In the data rows, the value 128 means zero.
Here are some rows, each followed by its group. Groups can overlap.
[132 142 103 121 120 150 101  97 130  93 116 109 110  92 105 117 130 129 131  92 100 134 118 129 118  96 126 108 108 133 128 108  88 119 125 130 122 147 140  98 136 137 126 100] 1
[109 134 104 153 173 157 137 116 128 115 105 135  90 152 176 160 104 131 109 109 165 129 107 108 152 159 125  95 134 121 118  97 191 111 132 168 195 160 126 106 138 108 147 162] 2
[118 101 129  95  89  93 100 164 117 164 155  94 165  93  83 123 138 139 144 186 101 108 141 146 121 133 129 157 135 143 133 125 101 162 125 126 107  73 128 175 122 137 137 107] 3
[ 98 196 143 176 187 159 109  87 159 101  86 187 135 173 159 139 141 120 101  89 169 178  95 120 128 127  91 126 135 117 139 116  82  98 116 160 112 121 142 112 147 154  71 150] 4
[109 122 131 163 146 138 157 160 127 104 117 157 109 194 157 128 110 107 109 117 200 133 100 104 142 159  97 105 112 103 117  99 186  94 123  86 135 145 124 123 120 104 145 140] 5
[105 160 118 175 185 167 130 142 141  96 105 156 114 189 172 141 117 112 114 111 209 140 101 104 135 157 110 103 116 105 124 101 175  90 125 133 169 158 125 118 133 130 125 141] 6
[103 116 159 146 116 100 177 154 117 140 122 160 112 135 140  99 118 122 100 114 144 125  96 119 119 179  94 114 101 111 114 116 159 103 123  85  90  97 110 119 101 125 122 133] 7
[106 133 100 159 147 155 124 117 132  95 104 126  99 155 155 141 117 112 107 108 162 128  99 109 139 139 109 104 106 115 119  99 157  97 119 121 153 150 121 108 111 110 121 127] 3
[103 108 161 112 111  78 184 138 124 175 163 125 115 111 123 106 120 129  94 123 114 122 117 123 108 151 137 134 103 114 123 200 139 111 129 129 113 103 114 116  86 129 107 148] 4
[ 98 180 102 159 168 154 103  89 136  82  79 119 112  93 128 135 135 123 106  92 121 129  98 123 115  98 106 115 117 133 136 108  90 102 108 205 138 142 141  94 170 142  86 125] 7
[179 186 111 138 159 175 144  56 134 103  96 132  84 108 150 153 117 136 150  94 131 114 113 121 147 101 148  93 173 131 123 105 119 100 143 194 226 195 138  90 146 171 112 121] 4
[108 119 109 147 148 137 137 131 126 115 106 123 102 144 159 129 113 114 102 110 157 124 100 114 133 151  99 105 107 114 117 108 158 104 126 104 124 134 117 112 103 119 127 140] 3
[ 96  85 210 125  92  72 145 136 156 147 152 188 128 117 170 173 139 136  97 162 108 155 205 133 132 132 107 178 143 117 134 110  87 126 130  90 157 134 124 139  93 113 100  97] 6
[104 120 163 157 128 103 177 156 119 136 120 165 113 145 134 102 115 117  99 115 157 125  94 113 117 184  94 109  95 110 119 116 166 102 128  85  88 105 111 119 105 126 130 138] 7
[104 179 108 169 161 174 132 112 134  89  95 150 119 191 157 131 120 110 111 103 188 147 100 107 128 147 119 113 108 112 126 104 144  94 119 131 172 165 129 111 126 148 102 149] 6
[109 189 103 178 195 185 147 109 135  98  97 139 103 166 186 164 111 123 114 105 208 127 107 103 141 152 122 106 125 114 121 104 169  88 113 190 209 171 121 107 142 146 129 148] 2
[127 107 117  97  97  87 112 145 120 161 156  83 165 108  86 102 134 140 155 171 106  94 123 144 117 149 134 162 131 142 131 138  87 154 134 139 105  82 121 168 153 144 130 139] 4
[103 182 101 151 148 159 120  92 138  80 100 124 116 163 142 126 125 118 109  98 153 150 100 111 124 129 120 106 107 120 126 104 115  94 117 140 165 149 138 101 119 159  88 126] 4
[169  86 102  85  89 136  94 170 109 151 163  88 199 112  83 108 147 148 184 181 100 108 165 154 129  87 188 169 138 161 139 125 128 194 133 124 107  92 138 191 140 112 164  89] 5
[107 121 137 159 142 133 165 153 125 116 113 156 105 149 149 118 114 112 103 118 178 122  96 105 129 165  91 104 106 108 114 101 185 100 122  77 106 135 123 119 116 120 140 135] 5
[108 115 189 147 131 109 112 117 165 111 117 196 138 137 179 171 149 125  99 131 120 176 178 129 132 120  93 152 151 117 138 110  85 133 125  76 129 132 136 117 112  92  95 122] 2
[173 120 109 124 166 130 138  94 115 150 129 111  81 145 140 153 102 128 146 114 123 117 104 118 159 132 135  80 165 122 114 196 176 130 149 114 175 178 119  99 127 113 152 199] 2
[178 164 117 139 149 169 128  68 123  95  88 138  94 118 142 159 114 139 175  95 121 107 115 124 132 106 143  92 182 142 122 104 118 104 140 219 189 172 128  86 170 141 106 133] 3
[105 129 101 157 146 154 123 114 134  96 102 125 106 151 155 135 115 113 110 107 172 129 100 113 136 143 109 103 109 117 119 101 156  96 126 118 156 149 120 109 107 106 123 128] 3
[142 118 104 111 104 164  92 151 120  88 115 104 158 104  75 121 151 137 162 141  92 119 143 149 129  85 140 137 146 152 141 112 134 177 118 169  94 108 147 143 180 126 152  90] 8
[118  77 171  92  77  80 113 171 123 183 184 104 173 106 109 140 144 146 124 205 108 132 189 149 123  97 201 201 148 135 145 183  97 180 133 144 149 102 132 208  74 124 162  95] 5
[108  92 182  92  71  86 101 169 137 166 179 127 158 104 128 157 146 143 105 197 105 143 201 140 118  96 195 205 158 132 142 167 103 182 121 122 152 118 127 198  77 107 165  73] 5
[135  92 120  92  92 111  98 160 114 153 157  97 167 106  86 111 139 140 150 168 101 118 141 146 120  89 174 161 139 143 135 142 107 172 131 117 109  96 130 175 107 111 160  93] 6
[162  87 101  85  86 120  94 175 111 153 162  89 187 113  83 110 144 143 180 191  99 107 157 155 128  99 167 174 139 154 141 124 124 203 129 132 104  85 136 188 131 124 160  91] 5
[105 105 148 113 125  82 180 127 123 185 164 110 113 118 106  89 120 124  94 114 115 116  92 125 118 147 133 126  96 116 124 209 144 114 136 137 102 113 112 115 101 131 119 154] 4
[168 120 104  96 104 150  94 145 120 112 140  97 155 115  77 113 143 139 171 132 101 127 149 138 124  90 186 138 130 145 132 111 119 161 136 128  93 128 143 145 134 125 161  81] 8
[186 186 113 127 137 196 124  81 133  82 102 132 100  96 131 137 125 133 177  94 106 116 135 127 127  93 146  99 170 141 127 106  96 103 138 210 191 174 141  81 163 179 131 104] 4
[144  95 114  88  84 103  97 168 113 149 160  85 180 106  84 119 145 144 168 190 100 106 143 158 124 113 154 172 136 152 136 122 113 181 133 125 104  77 130 185 135 132 152 103] 3
[108 112 161 119 131  93 212 158 124 178 153 129 105 144 130  99 112 120  97 122 131 125  94 115 124 165 103 103  89 107 115 186 177 110 134 126  98 117 108 118 100 128 139 169] 1
[196 128 107 109 166 114 127  77 118 169 138 105 107 133 132 138 104 125 169 109 116 111 116 120 145 132 142  83 160 130 116 199 154 130 150 133 150 167 118  93 165 126 147 205] 8
[177 111 105  92 100 159  92 150 111 125 155  94 159 113  78 113 146 138 178 147 100 120 160 145 129  89 182 154 134 150 137 115 127 172 135 112 100 116 142 163 140 114 174  82] 8
[143  90 118  94  91 105  98 157 116 166 159  93 166 102  86 108 141 138 156 177 105 109 144 155 121 105 164 167 129 140 140 155  99 167 130 128 111  92 129 175 111 125 154 107] 4
[106 175 118 172 180 169 131 138 143  93 104 167 115 212 175 136 116 112 113 111 212 141 103 102 136 161 110 103 114 106 121 102 172  93 121 130 170 156 123 116 136 132 120 148] 6
[103 119 115 123 125  97 139 107 113 150 133 101 106 127 109 105 117 125 106 105 107 103  94 126 118 161  92 107  94 129 117 133 141 110 128 116  91 111 116 104 124 137 107 157] 8
[103 178  99 153 148 160 128  83 138  80 104 128 112 164 140 127 124 112 105  96 158 143 100 117 122 132 119 105 100 119 126 106 111  98 119 132 156 146 135  99 118 158  90 131] 4
[116 165 102 133 132 146 109  78 130  86 111 106 106 100 129 122 129 120 113  93 114 142 103 125 117 104 115 109 104 130 129 106  97  98 126 136 146 155 137  96 137 148 110 118] 1
[102 181 102 162 156 166 127  99 141  82  98 136 112 179 151 126 126 115 110  98 167 149 101 110 125 136 118 105 106 115 124 107 122  95 116 144 162 153 131 102 115 155  88 134] 4
[102 163  99 146 151 155 124  91 132  84 100 116 106 139 145 134 120 115 107  98 153 138 100 115 127 128 116 100 106 121 124 102 125  92 119 140 165 160 130 104 118 143  94 120] 7
[107 115 183 155 129 113 111 117 167 118 111 198 144 133 180 155 148 131 100 128 121 170 175 131 135 124  93 147 154 121 133 109  86 132 124  78 126 127 135 119 113  94  89 122] 1
[104 184 114 177 174 171 132 127 142  92  99 153 117 210 163 140 118 111 113 106 204 147 103 104 134 149 110 109 110 107 123 105 157  92 125 133 176 161 128 111 131 145 123 140] 6
[135  98 119  94 101  98 100 152 117 177 151  84 165  99  84 103 135 141 154 173 108 103 133 149 120 123 162 165 128 140 137 156  90 158 135 133 103  89 126 172 116 130 143 122] 4
[105 117 120 152 149 152 149 143 130 117 109 146 109 190 160 133 108 108 111 117 187 129 102 104 146 163 106  99 110 104 115 125 182 102 120  82 142 152 123 116 119 103 141 145] 2
[ 96 191 141 186 189 160 109  90 154 104  88 191 136 168 166 141 143 121 103  90 171 167  96 119 125 128  90 130 140 121 141 109  82 101 116 155 113 122 144 108 141 161  71 143] 4
[108 195 104 190 186 175 143 115 138 101  96 142 104 153 189 161 110 126 115 104 203 124 109 103 149 150 124  98 131 113 121  99 170  89 114 185 204 173 122 110 142 139 139 148] 2
[105 111 201 138 113  97 112 128 180 119 137 196 143 133 182 174 154 131  98 150 107 173 200 132 137 127  96 176 152 117 135 106  83 133 128  46 145 146 134 130  97  89 102 116] 2
[202 130 110 112 160 129 127  78 111 146 139 112 105 137 127 147 104 127 177 108 114 116 127 124 149 135 132  83 174 137 116 183 155 132 159 130 164 173 120  94 158 119 136 197] 8
[178  99 106  91  94 153  91 158 112 122 138  94 172 108  80 110 144 142 188 157  96 114 160 154 130  89 175 151 136 167 136 104 128 184 133 133  98 116 142 168 158 102 175  83] 2
[104 167 100 151 150 151 122  88 135  83 103 116 109 139 142 131 119 114 105 100 150 138 102 116 128 129 119 104 106 122 125 103 129  93 119 139 161 156 136 105 118 148  96 126] 7
[114 114 116 104 111  82 133 124 119 154 144  87 135 120  93  92 121 129 127 126 108  99 103 134 109 155 109 120 109 134 124 149 122 113 131 127  95 105 119 127 133 141 109 150] 8
[144 108 101 102 103 145  97 137 118 112 130  99 147 104  80 113 140 138 152 133  98 124 137 141 123  88 154 140 127 143 132 106 112 158 122 110  94 113 138 148 140 104 151  83] 2
[ 98  96 202 111  96  71 174 141 133 167 159 165 120 122 158 156 131 129  95 149 111 138 175 130 127 139 116 161 123 113 124 155 112 117 128 110 144 134 119 134  91 124  97 106] 4
[106 114 197 146 117 104 113 125 175 119 122 197 147 133 180 166 152 133  98 138 114 168 194 127 137 126  94 165 161 121 134 107  85 131 120  57 133 141 141 120 105  86  98 118] 2
[104 146 152 156 160 134 105 111 151 112  97 172 136 117 147 133 140 125 101 102 126 170 130 128 117 117  93 125 141 123 137 109  92 122 117 127  98 101 144 105 137 124  87 131] 1
[142 112 101 105  98 150  96 146 119 113 129 104 153 102  78 114 141 135 156 138  99 127 141 147 125  87 154 143 130 144 134 104 114 161 125 115  97 112 145 146 138 101 154  83] 2
[158 149 108 113 110 177  92 131 122  81 110 105 144 101  85 123 150 138 180 115  92 116 148 143 127  87 135 114 131 158 136 107 123 159 123 190 107 130 149 137 179 142 154  91] 8
[106 116 151 118 129  98 200 151 126 179 151 124  99 135 118 101 109 117 101 124 128 120  95 114 134 158 104 101  93 107 112 193 173 116 134 124  88 124 109 113  97 132 142 171] 1
[107 121 134 172 147 145 156 152 127 107 118 155 108 181 164 132 111 110 107 119 193 130 100 105 137 169  95 105 107 104 116  98 183  99 126  88 129 136 119 120 115 112 145 132] 5
[190 188 114 131 147 189 132  72 129  89 104 130  98  92 139 140 121 131 169  93 111 113 131 126 133  92 150  94 185 143 125 105  95  94 134 193 195 184 138  84 163 179 123 116] 4
[106 115 103 153 152 149 120 123 125  97 104 124 101 142 152 133 115 115 107 110 168 121 101 113 136 141 106 105 111 116 118  98 162  98 123 109 148 144 119 111 105 104 125 134] 3
[103 122 113 130 134 110 143 120 113 141 123 108  96 129 125 114 116 120  96 108 118 109  96 124 128 161  92 105  95 122 118 121 144 107 123  96  90 116 115 110 107 126 113 148] 5
[118 128 112 119 152 108 186 136 121 173 146  92  92 137 139 127 104 115 105 121 127 113 100 114 149 153 112  90 104 114 114 202 175 121 145 123 113 153 116 108 112 131 154 190] 2
[102 149 145 154 164 135 106  99 156 107  95 174 137 109 152 128 144 129  98  97 128 153 122 129 119 112  94 134 139 124 136 109  92 120 118 128  93  95 138 105 141 114  85 133] 1
[136  92 121  93  92 113  99 159 112 151 157 101 159 102  84 113 143 142 144 166 103 121 137 155 122  88 177 161 131 143 137 133 101 169 124 117 110  95 136 173 111 115 156  87] 6
[158 120 104 116 165 126 160 107 115 153 133 103  80 146 148 145 102 123 129 118 129 115 104 113 154 143 127  83 149 124 115 197 174 127 145 122 154 177 117 101 132 119 154 193] 2
[194 126 110 113 160 117 129  76 115 163 138 107 103 132 133 140 106 128 171 109 114 114 119 124 149 136 138  82 165 136 115 197 152 132 156 138 149 164 118  94 174 123 137 206] 8
[112 124 116 114 146 110 191 137 121 175 149 103  92 143 129 125 107 117 103 122 129 111  99 111 136 148 111  91 103 108 111 209 180 122 141 126 105 143 115 112 117 127 157 184] 1
[181  88  99  85  89 119  94 173 115 165 165  84 191 122  86 109 136 147 189 193 102 106 173 155 127  89 203 182 141 154 144 146 122 198 136 141 111  87 137 201 124 121 182 106] 6
[153 102 108  92  90  96  98 165 118 186 158  85 184 101  86 105 133 139 169 189 101  93 149 149 120 133 160 164 136 149 143 152 106 172 139 147 106  82 125 186 161 142 153 132] 4
[ 97 179 101 155 171 160 100  88 137  83  79 126 117  91 131 133 135 123 103  92 121 138  98 125 114 100 108 120 121 132 133 111  88 106 107 194 133 133 133  94 173 142  88 124] 7
[102 118 165 131 111  88 160 142 116 143 136 151 110 127 128 108 124 123  98 114 112 120 115 126 109 181  92 118 108 117 123 111 144 104 122 101  98  83 110 112  89 134 105 137] 7
[ 98 164 113 157 157 148 105  93 139  95  83 148 119  94 126 127 139 124  98  91 125 142  95 128 116 104  93 127 132 130 132 105  90 112 109 164 102 112 136  99 156 129  88 132] 7
[112 115 183 116  77  96 106 147 162 117 159 166 132 112 165 171 152 138  94 163 100 166 202 143 121 113 149 186 155 127 140 109 100 159 125  67 149 146 138 163  90  89 133 101] 8
[ 99 221 114 176 198 172 107  84 148  92  84 168 122 165 148 139 131 117 103  90 177 159  96 116 116 129  99 124 118 120 135 106  98  94 113 185 143 129 137 108 160 170  60 145] 4
[191 114 108  98 107 159  91 146 114 110 137  99 166 116  77 111 139 140 187 135  98 112 168 150 129  89 180 139 128 155 136 107 126 165 134 151  98 127 143 152 152 124 169  83] 1
[151 104 108  91  93  97 100 164 119 171 171  84 179 100  88 104 133 143 171 187 103  96 144 153 122 128 162 168 133 147 135 153 101 175 134 147 100  82 125 179 154 142 151 128] 4
[108 123 140 162 148 134 162 164 124 110 116 158 113 165 159 128 112 109 104 117 188 128 100 106 133 170  91 106 107 104 117  98 186 100 123  76 119 131 124 120 125 114 144 143] 5
[106 113 145 123 143  97 207 151 124 175 155 123  99 140 122 107 110 118 100 121 133 120  96 116 134 158 106  98  97 110 111 201 173 119 139 128  83 130 111 113 102 130 144 178] 1
[107 162 116 175 177 169 131 141 139 100 110 168 115 201 161 145 115 110 113 111 211 141 103 104 133 158 114 106 114 104 122 103 173  91 122 128 171 157 121 120 135 127 133 136] 6
[105 124 139 157 138 117 171 150 118 127 117 146 109 142 147 118 117 114 101 114 163 118  97 110 128 179  92 105 101 111 118 106 173 105 123  73  96 112 114 116 105 122 139 144] 8
[106 117 107 146 143 135 128 125 128 105 104 123 101 132 152 132 113 113 103 112 159 124 101 112 133 152 105 101 110 115 116 100 168 103 122 106 135 136 117 114 102 106 130 137] 3
[138 100 119  93  97  93 102 153 115 165 167  89 167  97  87 100 135 137 149 172 105 109 133 146 116 121 162 158 125 147 136 156  94 154 135 133 105  95 125 165 134 131 147 121] 4
[129 143 104 139 162 136 130  98 116 128 104 126  80 150 157 157 104 131 132 110 136 122 104 118 153 177 121  91 139 124 118 119 178 126 137 141 164 149 116 103 162 126 160 199] 1
[149  91 118  91  93 104  99 160 112 165 159  95 167 105  83 110 134 140 153 175 104 109 139 147 121 104 175 166 131 140 134 150 107 166 131 136 108  90 134 168 114 122 156 107] 4
[165  85 100  86  81 117  94 180 111 150 157  88 184 104  85 108 138 144 184 187  99 105 160 155 133  91 174 175 136 153 139 123 126 189 130 121 104  89 131 194 132 124 175  98] 5
[103 173 111 172 171 176 131 132 142  96 100 158 122 203 163 139 119 111 112 109 204 145 104 104 129 156 113 107 116 110 118 102 157  93 124 135 165 157 128 116 127 143 111 140] 6
Which 3 other groups have their centres nearest to the centre of group 3, nearest first?
2 6 1
Which 2 groups are nearest to each row below, nearest first, going by the average distance to the group's rows?
[ 97  87 212 124 100  72 159 138 151 151 157 180 132 116 170 165 138 131  95 161 111 147 194 134 133 140 106 174 131 115 129 133  97 125 127 100 151 134 119 138  97 122  99  97] -> 1 2
[108 125 134 167 151 145 151 149 126 107 118 165 110 182 165 138 108 109 107 118 200 129 101 104 144 157  95 105 111 103 118  99 187  98 128  83 143 147 127 122 135 110 143 136] -> 3 6
[113 104 107 111  94 150  95 152 127  98 125 110 162  96  84 125 154 150 145 165  92 130 137 155 128  85 128 156 157 152 136 110 130 185 111 129  93  85 143 159 168  97 160  90] -> 8 5
[122  97 126  97  89  90 101 163 114 158 159  96 171  94  85 128 137 144 154 186 101 110 138 150 123 130 139 168 140 150 138 116 101 172 124 133 103  73 128 178 122 141 137 114] -> 5 4
[107 170 115 169 175 169 132 132 143  97 106 164 114 211 167 135 112 111 115 110 209 147 105 103 134 155 111 104 114 105 121 103 168  92 123 130 179 160 125 115 130 135 125 148] -> 6 3
[105 118 118 111 122  86 140 107 116 159 140  92 121 119 102  97 123 130 120 116 109  99  94 131 112 163  98 114  98 127 120 144 125 112 134 123  93 107 113 111 136 134  99 149] -> 7 1
Which 2 groups are nearest to each row below, nearest first, going by the distance to the centre of the group?
[102 216 101 182 197 176 118  85 140  89  86 155 124 141 160 138 129 116 103  91 178 147 101 115 115 123 107 114 106 126 133 109 114  89 111 199 165 147 136 104 162 170  68 153] -> 7 6
[107 197 103 185 196 183 143 109 141 104 100 141 107 169 181 157 110 124 116 105 207 127 107 103 144 144 120 102 123 113 123 103 174  88 110 187 208 168 124 110 145 148 127 150] -> 6 7
Which 3 other groups have their centres nearest to the centre of group 2, nearest first?
3 6 1
Group 1 spreads out most along one direction. Which 3 other groups' directions of most spread are closest to that one, closest first?
7 8 2
Which 3 groups are nearest to each row below, nearest first, going by the average distance to the group's rows?
[104 170 116 183 162 168 134 139 143  96 107 160 114 204 173 143 116 111 114 111 211 140 104 101 134 160 108 107 115 104 119 101 176  91 124 129 173 156 122 115 132 129 129 142] -> 6 3 7
Which 3 other groups have their centres nearest to the centre of group 6, nearest first?
2 3 4
Which 3 groups are nearest to each row below, nearest first, going by the distance to the centre of the group?
[199 120 108 111 158 119 124  77 113 162 139 107 105 133 131 145 105 126 169 107 115 111 122 126 147 139 138  84 169 131 116 192 149 128 160 130 151 172 116  95 161 124 135 205] -> 8 2 1
[ 97 167 101 154 166 160 104  88 130  85  81 123 107  93 129 134 134 123 104  92 124 130 100 130 113 102 106 116 114 137 138 108  90 105 107 189 129 129 140  95 175 144  86 125] -> 7 4 3
[104 167  98 158 153 165 134 108 143  98  98 120 105 174 153 141 118 116 111 109 176 138 101 111 140 142 123  97 117 111 121 101 156  93 127 126 173 171 122 106 103 145 125 129] -> 6 3 7
[108 170 103 180 185 169 146 108 135 104 102 136  99 149 184 155 109 126 115 106 194 125 105 106 149 144 127 100 133 117 120  99 189  97 121 175 202 176 124 105 138 127 136 141] -> 6 2 3
[104 120 159 139 116 100 173 160 116 139 130 160 109 133 139 100 120 122  99 115 137 123  99 119 116 179  92 110 105 113 119 117 164 102 123  89  90  97 111 122 101 131 119 135] -> 1 7 3
[105 120 138 152 132 116 159 138 118 127 116 153 101 144 149 118 113 118  98 113 151 112  97 118 122 177  92 109  95 112 118 104 169 104 119  84  83 110 113 114 101 128 133 140] -> 1 7 3
[106 118 169 123 115  87 214 163 119 172 160 155 107 148 140  96 113 122  97 123 133 127 101 121 120 163  99 109  93 106 115 190 168 109 127 123 108 122 108 118 102 137 129 151] -> 1 5 2
[108  86 175  90  72  82 106 171 130 165 189 120 172 105 121 163 147 147 110 198 108 138 191 151 120  95 192 210 153 137 144 167 105 174 128 132 151 115 134 189  75 116 154  76] -> 5 4 8
[113 113 187 121  79 103 106 143 166 122 148 166 134 110 164 168 150 138  94 165 102 165 202 137 120 112 151 189 157 126 137 105  98 160 124  63 155 145 140 161  90  87 131  95] -> 5 2 6
[152 132 106 112 105 169  91 139 123  84 112 102 153 105  78 125 146 137 171 129  92 121 145 148 127  85 141 128 145 159 134 109 136 171 123 170  93 117 148 144 174 132 159  90] -> 8 4 5
Which 3 other groups have their centres nearest to the centre of group 7, nearest first?
1 3 4
Which 3 groups are nearest to each row below, nearest first, going by the distance to the group's nearest row?
[153 138 106 120 151 114 140  90 113 159 121 110  96 151 134 144 103 128 149 109 116 107 102 125 147 183 111  92 149 129 119 158 174 129 148 123 125 145 110  98 181 143 146 205] -> 1 8 2
[ 97 208 128 172 190 163 107  85 147  94  87 175 131 159 157 134 147 119 103  90 176 168  95 117 123 127  96 128 127 119 139 110  93  96 115 172 133 126 143 106 155 163  65 156] -> 4 7 6
Which 3 other groups have their centres nearest to the centre of group 8, nearest first?
4 1 2
Group 8 spreads out most along one direction. Which 3 other groups' directions of most spread are closest to that one, closest first?
2 5 1
Which 2 groups are nearest to each row below, nearest first, going by the distance to the group's nearest row?
[113  79 170  90  75  81 111 164 120 192 186 111 182 107 106 147 143 149 125 207 109 128 194 146 118  92 203 216 142 138 148 187 102 174 126 144 150 106 130 204  75 116 163  90] -> 5 4
[182 147 110 110 123 173 103 105 124  99 126 108 128 103 103 120 134 130 166  94 101 124 141 137 119  92 161 102 139 145 133 107 102 131 136 151 135 151 143 113 146 150 146  90] -> 1 8
Which 3 other groups have their centres nearest to the centre of group 1, nearest first?
2 3 4
Group 5 spreads out most along one direction. Which 3 other groups' directions of most spread are closest to that one, closest first?
6 3 4
Group 7 spreads out most along one direction. Which 3 other groups' directions of most spread are closest to that one, closest first?
1 4 3
